In the data rows, the value 128 means zero.
Some points, one per row:
[109, 63, 108, 145, 183, 141, 139, 132]
[90, 139, 122, 122, 28, 128, 85, 128]
[111, 85, 97, 166, 86, 130, 105, 131]
[172, 169, 151, 99, 117, 130, 138, 130]
[162, 183, 164, 96, 243, 121, 176, 130]
[164, 170, 154, 117, 173, 127, 159, 124]
[91, 88, 128, 139, 207, 138, 153, 129]
[90, 109, 115, 134, 13, 117, 69, 128]
[192, 168, 157, 66, 220, 125, 182, 122]
[100, 100, 98, 163, 46, 124, 90, 126]
[201, 175, 153, 58, 125, 123, 138, 127]
[90, 142, 146, 126, 231, 131, 164, 128]
[113, 60, 107, 153, 182, 137, 136, 127]
[134, 179, 156, 106, 242, 129, 178, 127]
[96, 113, 121, 156, 141, 135, 133, 129]
[111, 63, 81, 144, 4, 119, 60, 122]
[103, 131, 131, 156, 150, 134, 136, 132]
[116, 67, 87, 144, 0, 117, 56, 125]
Then 16 other points, each followed by its number:
[182, 174, 163, 72, 233, 126, 186, 128] 0
[191, 171, 163, 72, 228, 126, 184, 128] 1
[130, 66, 86, 147, 2, 116, 51, 127] 2
[117, 91, 99, 168, 77, 122, 98, 131] 3
[110, 82, 90, 164, 68, 128, 100, 129] 4
[109, 92, 101, 169, 53, 120, 91, 125] 5
[97, 121, 126, 154, 150, 129, 139, 129] 6
[85, 95, 109, 135, 9, 121, 72, 127] 7
[198, 179, 167, 78, 225, 112, 174, 125] 8
[92, 104, 114, 156, 139, 135, 138, 126] 9
[103, 78, 99, 136, 0, 117, 61, 128] 10
[200, 181, 155, 61, 118, 124, 133, 129] 11
[89, 143, 123, 125, 32, 119, 86, 123] 12
[94, 149, 146, 120, 230, 136, 172, 130] 13
[144, 176, 140, 105, 67, 132, 114, 129] 14
[97, 150, 146, 119, 239, 136, 171, 130] 15
Which of these numbered points is nearest to each point below, ignoring the 2 directions in which the first points spread most? Its number follows each.
[110, 74, 93, 142, 0, 119, 55, 130] > 10
[99, 154, 133, 126, 33, 123, 84, 127] > 12
[90, 104, 134, 140, 212, 137, 152, 131] > 7
[109, 162, 133, 118, 39, 124, 93, 127] > 12
[131, 163, 148, 128, 176, 133, 160, 131] > 6
[184, 170, 161, 73, 232, 124, 184, 124] > 0
[126, 177, 145, 122, 45, 123, 93, 130] > 14
[110, 84, 92, 162, 85, 128, 107, 131] > 4
